In the data rows, the value 128 means zero.
Here are some numbered points:
155 153 128 121 152 169 133 177 107 148 157 146 123 116 127 152 147 121 128 117 120 123 145 118 127 117 128 115 158 135 123 119 0
155 77 146 122 127 156 142 135 184 125 115 125 149 116 128 151 173 122 140 135 175 148 115 130 129 142 126 114 154 135 149 125 1
63 110 116 187 136 133 143 130 108 95 157 133 133 158 131 77 145 123 139 134 129 123 115 137 128 134 126 154 104 112 124 208 2
62 132 97 140 81 156 96 149 106 81 138 74 133 103 124 150 151 122 154 143 124 124 116 163 129 142 126 155 103 113 123 138 3
63 81 139 122 89 125 122 122 143 98 141 96 135 104 123 153 87 147 130 136 132 123 116 150 128 133 127 156 100 112 122 113 4
155 154 94 121 106 144 137 145 108 103 115 112 94 115 126 151 115 121 142 142 94 123 114 139 129 139 127 115 102 134 120 118 5
156 138 105 121 131 127 144 123 106 122 115 130 113 189 130 78 135 122 120 119 110 121 119 126 125 116 127 115 103 135 121 117 6
155 80 151 122 167 162 123 139 105 170 113 161 144 115 128 151 120 124 60 151 155 167 164 109 129 177 127 115 223 135 167 153 7
62 109 132 129 120 135 144 130 106 120 115 125 137 158 132 77 133 123 131 120 130 124 115 118 129 116 126 155 103 113 121 125 8
155 155 111 150 171 132 115 128 107 134 113 169 107 116 126 152 69 120 105 119 107 124 113 104 129 118 127 114 103 136 120 143 9
63 142 99 117 175 94 101 105 109 173 113 177 118 104 124 150 127 122 96 154 98 148 131 100 128 166 126 155 181 112 148 132 10
155 78 208 121 175 186 90 233 107 173 113 185 126 116 125 151 144 122 46 59 123 161 180 93 128 89 127 114 226 136 159 146 11
155 110 84 122 131 129 143 131 107 134 114 129 50 191 130 79 137 121 58 147 72 167 153 127 128 139 127 114 213 135 164 149 12
156 144 129 120 126 199 142 171 106 169 114 126 158 116 128 150 78 122 91 140 165 155 159 127 128 144 127 114 203 136 156 141 13
63 133 129 122 127 131 141 128 107 120 115 128 140 126 133 79 104 120 136 134 137 123 114 126 130 131 127 155 116 111 119 117 14
62 105 187 120 128 88 144 103 105 136 114 127 140 158 132 75 121 123 150 119 142 122 186 126 128 102 126 157 182 112 122 121 15
155 152 88 174 82 134 93 127 106 75 137 74 143 115 128 153 133 123 154 136 143 121 116 164 130 137 128 115 102 135 122 185 16
62 107 124 119 132 143 140 137 105 118 114 129 136 158 131 78 159 122 132 141 127 122 114 124 128 141 126 155 113 112 124 119 17
155 154 95 118 81 115 99 118 104 81 138 77 132 115 125 150 77 121 136 143 125 122 117 160 129 150 127 114 101 134 121 116 18
155 132 100 140 95 137 128 135 106 103 156 100 123 115 126 151 129 122 140 110 118 119 116 146 129 108 128 115 103 135 120 133 19
61 134 136 119 121 126 141 123 144 127 115 123 136 126 134 79 118 117 133 129 133 124 114 117 129 123 126 156 101 110 120 110 20
62 130 122 120 124 142 140 138 107 131 115 126 143 157 132 77 124 154 131 114 141 123 115 127 125 102 126 156 103 112 120 118 21
156 154 129 119 98 153 130 153 230 149 156 104 133 115 124 149 74 171 140 109 127 122 116 143 127 107 127 115 101 136 122 91 22
154 134 118 119 83 144 102 133 227 119 154 81 139 115 126 151 138 124 156 145 139 148 114 156 129 164 126 115 142 136 149 117 23
155 83 185 119 88 136 116 138 107 142 141 90 100 115 124 152 111 120 116 5 110 137 201 151 129 6 126 115 216 135 137 132 24
155 134 142 120 136 130 142 129 189 152 114 135 148 115 125 151 168 159 137 112 152 123 116 124 129 98 127 115 103 136 121 103 25
155 145 129 158 173 132 86 127 107 144 113 189 132 115 127 151 143 122 123 126 126 120 114 92 128 122 128 115 103 135 124 160 26
155 145 128 119 92 36 123 102 112 107 158 96 133 114 127 152 154 120 123 147 129 175 169 149 126 195 128 115 230 134 175 155 27
62 138 133 153 127 126 142 124 104 120 114 125 144 158 131 75 153 121 144 129 149 123 114 123 127 128 125 155 103 112 121 158 28
62 133 112 121 178 144 106 143 189 161 114 177 115 104 125 152 168 169 131 153 106 124 115 97 128 147 127 156 103 111 119 106 29
63 134 150 120 118 135 142 128 113 128 114 122 143 159 132 76 116 122 127 140 165 120 116 116 128 148 126 156 119 112 123 119 30
62 106 108 186 137 127 141 123 106 91 158 133 134 125 130 79 140 122 141 131 129 121 116 134 129 129 127 155 103 113 123 205 31
155 81 129 121 153 114 134 118 107 104 157 146 132 115 130 151 143 121 134 144 126 121 115 117 127 157 127 115 106 136 124 119 32
155 158 82 120 94 126 126 122 194 142 156 102 28 115 127 153 157 181 127 98 72 122 113 143 130 111 127 115 103 135 120 102 33
156 77 157 121 179 114 95 112 202 145 113 184 119 115 127 152 147 122 120 141 108 125 117 96 128 140 127 114 107 135 128 103 34
155 78 124 134 89 138 125 133 109 95 157 96 142 116 129 153 119 121 117 100 138 121 114 148 127 92 127 114 100 135 122 125 35
155 81 137 119 117 124 142 119 168 105 114 121 119 115 127 154 94 137 133 143 107 125 117 134 126 144 126 114 104 135 122 108 36
155 136 115 124 95 103 127 110 224 145 156 101 122 115 125 151 101 215 131 143 109 120 115 147 130 146 127 115 100 136 120 97 37
154 142 122 168 161 146 129 139 106 127 140 153 134 115 129 155 153 121 138 130 129 123 115 113 128 124 128 115 103 135 122 179 38
155 141 139 118 175 115 83 118 168 154 114 190 122 115 126 151 120 121 114 141 111 122 117 95 126 136 128 115 101 135 120 109 39
155 143 134 122 108 135 139 130 210 136 157 112 125 115 125 151 107 122 136 117 120 123 117 141 128 112 127 114 104 135 122 97 40
113 137 134 179 128 122 143 124 106 109 114 129 136 147 129 78 108 122 168 131 136 120 114 125 128 131 186 201 104 99 123 188 41
155 145 122 120 91 98 126 107 146 119 158 97 140 116 126 152 179 137 141 115 140 120 116 146 127 101 126 115 101 137 121 113 42
156 81 120 131 83 144 100 140 105 94 138 76 133 114 126 153 166 122 123 98 130 122 143 157 128 99 127 115 111 135 122 124 43
155 145 132 121 170 126 125 123 200 173 113 163 125 116 128 151 96 122 73 134 115 163 115 109 129 132 127 114 184 134 169 138 44
154 155 162 121 160 123 132 116 203 189 140 152 104 115 129 152 159 157 122 23 113 122 114 116 125 61 127 115 103 135 119 97 45
155 155 74 122 93 112 129 109 106 100 157 99 97 115 128 151 103 120 131 150 88 144 130 147 128 153 126 115 172 135 142 135 46
155 78 103 163 81 133 94 127 105 57 151 73 141 114 127 153 108 122 124 124 137 120 113 157 131 119 126 114 105 135 126 163 47
155 134 113 120 97 106 129 111 104 100 156 101 129 117 128 152 102 121 130 121 123 125 115 146 128 112 127 116 106 136 122 119 48
155 155 170 119 176 71 111 109 104 142 113 170 135 115 127 153 139 120 143 140 138 121 147 104 128 162 126 114 134 135 122 116 49
62 130 130 117 130 114 144 113 118 124 156 130 129 158 132 78 135 121 132 102 125 121 115 132 130 94 127 156 104 113 119 115 50
63 135 144 119 119 120 144 121 178 135 116 123 136 157 131 77 145 120 134 133 135 120 114 116 129 131 127 156 102 111 120 103 51
155 79 122 121 140 126 142 123 105 101 157 138 121 116 128 152 109 123 126 135 112 123 113 124 128 135 127 114 101 135 120 118 52
155 142 146 120 135 105 143 113 225 155 115 132 135 115 128 152 150 159 131 125 132 123 117 127 129 116 126 114 102 136 121 94 53
155 81 93 165 81 121 90 121 106 46 138 68 132 115 128 151 125 120 131 137 128 122 116 163 128 136 128 115 104 135 122 174 54
155 135 132 120 155 124 135 122 161 138 141 148 121 116 125 152 152 124 138 128 113 120 115 115 130 122 129 115 101 135 120 109 55
62 131 150 121 124 186 143 165 106 149 115 125 157 159 131 76 145 121 128 130 164 123 153 125 127 126 126 154 164 112 124 123 56
Which two points above are nearest to each new point? Their numbers follow each, nearest first.
155 155 149 120 124 89 141 112 103 122 115 125 141 115 127 152 151 122 157 133 150 129 141 130 127 131 127 115 164 136 125 124 49 42
155 143 187 120 98 87 129 108 107 141 158 102 157 114 127 151 134 120 154 99 180 146 212 143 127 58 127 115 235 136 147 145 24 15
156 156 186 119 84 61 112 111 106 124 142 88 152 115 129 150 100 119 148 143 203 132 215 155 127 175 127 115 223 136 130 132 27 49
154 81 170 121 176 100 96 110 177 144 114 181 140 117 128 149 142 120 137 114 139 123 115 95 127 101 126 115 112 135 123 106 34 39
63 140 121 125 129 131 143 126 173 134 115 128 122 158 132 78 138 125 135 134 114 119 117 127 131 131 127 156 101 112 121 107 51 20
156 143 121 120 126 98 142 98 103 118 116 127 114 116 127 151 140 119 137 108 107 121 112 129 126 101 127 115 104 135 121 119 48 19
62 109 135 120 135 92 144 110 107 135 157 132 131 158 131 77 95 122 131 137 125 156 168 132 128 143 126 155 213 112 155 143 15 14
62 133 116 119 127 111 143 115 105 140 114 127 130 126 132 79 157 123 136 145 121 157 180 124 129 155 126 155 219 112 158 145 15 56
62 133 116 120 140 137 141 131 219 151 157 136 136 158 132 77 152 184 142 126 130 123 119 135 128 118 126 156 103 112 122 96 51 20
154 135 120 122 174 182 86 162 108 191 113 188 128 115 126 153 126 122 40 175 120 128 157 94 127 192 127 116 175 136 127 123 7 13
153 80 163 119 128 139 143 127 183 136 115 128 159 115 127 152 166 146 130 111 182 123 116 125 126 88 126 115 102 136 121 105 25 1
155 145 141 120 177 139 92 133 104 164 113 185 143 115 127 151 110 123 119 110 140 123 124 96 127 102 128 116 147 135 121 119 26 39
155 133 130 119 117 115 139 118 104 114 116 121 136 115 125 151 132 121 141 123 129 122 116 135 128 114 127 114 103 135 122 118 48 19
156 109 105 121 133 114 143 116 104 116 157 132 137 178 127 77 119 143 112 122 134 123 114 135 128 113 128 115 104 136 123 117 6 52
155 134 127 137 161 163 132 153 106 134 140 153 140 115 127 151 135 130 136 131 138 123 114 110 127 128 126 114 104 136 122 131 38 0
155 141 134 118 172 126 117 127 166 143 114 166 119 114 127 153 117 138 121 146 110 121 116 106 126 144 127 114 102 135 123 104 39 55
155 137 176 121 125 104 142 115 107 139 114 126 145 179 128 77 114 121 142 134 154 121 179 124 128 133 127 114 182 135 120 119 15 6
62 143 119 121 86 147 112 138 144 123 141 88 148 105 124 153 114 166 141 116 147 122 116 151 127 108 125 156 102 112 122 111 4 3
155 145 116 119 147 139 139 136 118 126 156 141 117 115 127 151 160 122 141 134 113 123 116 123 127 132 126 115 102 135 126 115 55 32
155 154 123 120 80 116 102 116 195 123 137 80 136 115 127 152 100 121 138 119 134 130 117 159 130 107 126 115 120 135 133 108 40 23
62 142 108 175 154 129 135 125 106 122 141 147 134 104 126 153 132 121 143 131 128 122 115 117 127 127 126 156 101 112 122 185 31 38
155 80 86 120 86 101 116 105 124 89 140 88 95 114 128 153 93 122 98 164 80 168 153 150 130 170 127 116 216 135 169 148 46 27
156 132 100 120 86 151 113 154 107 104 140 87 115 115 126 155 131 123 146 119 111 123 143 150 129 118 126 115 135 136 122 116 19 5
154 136 92 118 138 166 140 194 105 195 45 135 18 191 130 81 135 123 0 208 62 155 242 139 129 170 127 114 250 136 155 151 12 7
155 134 123 161 147 113 135 114 103 112 157 142 137 116 129 152 107 120 142 122 134 124 115 121 131 112 127 114 101 136 122 160 38 52
62 133 127 139 104 113 137 117 107 103 157 108 138 105 124 153 154 123 152 134 138 122 113 140 130 136 125 156 102 112 121 138 3 4
156 107 182 120 141 86 140 108 106 129 44 135 133 190 130 78 101 121 136 135 130 121 139 140 129 139 128 115 121 135 121 113 6 30
154 108 123 156 132 133 139 128 106 115 115 131 138 180 131 75 115 121 134 131 132 123 117 129 127 127 127 116 103 135 122 156 6 8
157 134 165 119 103 131 137 127 109 111 115 111 147 115 127 149 61 124 126 129 174 123 113 140 127 127 126 114 104 135 121 115 48 18
155 153 136 121 106 111 135 118 155 112 115 111 132 115 128 156 90 126 142 144 129 123 113 140 127 163 128 115 105 135 122 110 36 48
156 154 96 120 81 122 90 116 106 121 138 73 53 115 126 154 164 120 125 76 83 129 191 164 127 97 127 114 203 136 129 130 46 43
63 154 87 119 168 129 121 125 102 144 114 160 103 105 125 152 89 120 100 155 93 122 117 107 128 156 126 156 104 112 124 116 10 9
154 155 147 119 132 128 141 122 106 127 115 129 147 115 128 151 146 121 143 130 157 124 116 127 129 123 127 114 102 135 119 118 55 48
62 138 66 120 124 121 146 117 169 143 114 127 92 125 132 79 143 122 120 145 89 169 135 123 127 142 127 156 204 112 169 144 10 12
62 106 117 128 130 131 143 127 106 106 115 128 126 126 131 79 98 124 133 139 115 122 114 124 128 140 126 155 100 112 122 122 14 8
155 78 167 123 165 126 126 122 107 169 153 157 107 115 128 151 165 121 51 153 99 165 201 113 129 153 127 115 250 136 167 161 7 12
154 133 126 121 136 96 142 112 106 123 156 132 121 179 131 77 113 120 102 153 101 157 172 137 128 182 127 115 215 134 154 145 12 27
155 153 110 120 83 148 109 140 150 115 153 85 134 115 126 153 132 127 149 123 131 121 115 157 129 118 126 115 103 135 124 110 19 42
155 141 144 139 175 110 84 117 106 142 113 189 142 115 129 152 133 122 131 138 154 122 113 91 130 143 127 115 100 136 123 136 26 49
156 142 141 121 85 117 117 119 108 106 140 88 148 114 127 150 123 119 131 125 171 122 116 154 128 113 128 114 104 135 122 117 48 19
156 78 109 118 89 131 121 126 105 77 157 94 133 116 126 149 172 122 137 156 125 123 117 146 128 187 127 115 101 136 124 121 32 52
63 155 144 122 171 109 122 119 122 179 112 160 145 104 125 156 138 121 112 139 155 157 139 107 129 143 126 155 194 112 154 142 10 49
154 76 205 121 142 87 141 59 157 175 157 137 126 116 127 154 175 120 127 5 122 182 155 124 128 20 126 115 230 136 181 161 24 45
155 133 152 123 175 138 102 133 107 151 113 176 149 116 126 155 122 122 134 101 149 120 115 97 130 89 126 115 104 135 121 118 26 39
155 106 98 121 121 140 142 137 120 121 114 122 130 180 129 78 129 166 128 137 124 122 117 113 129 135 127 114 102 136 122 112 6 21
155 144 84 120 81 142 104 142 153 121 153 82 108 115 125 149 146 160 145 99 110 122 114 158 128 104 128 115 102 135 121 110 19 42
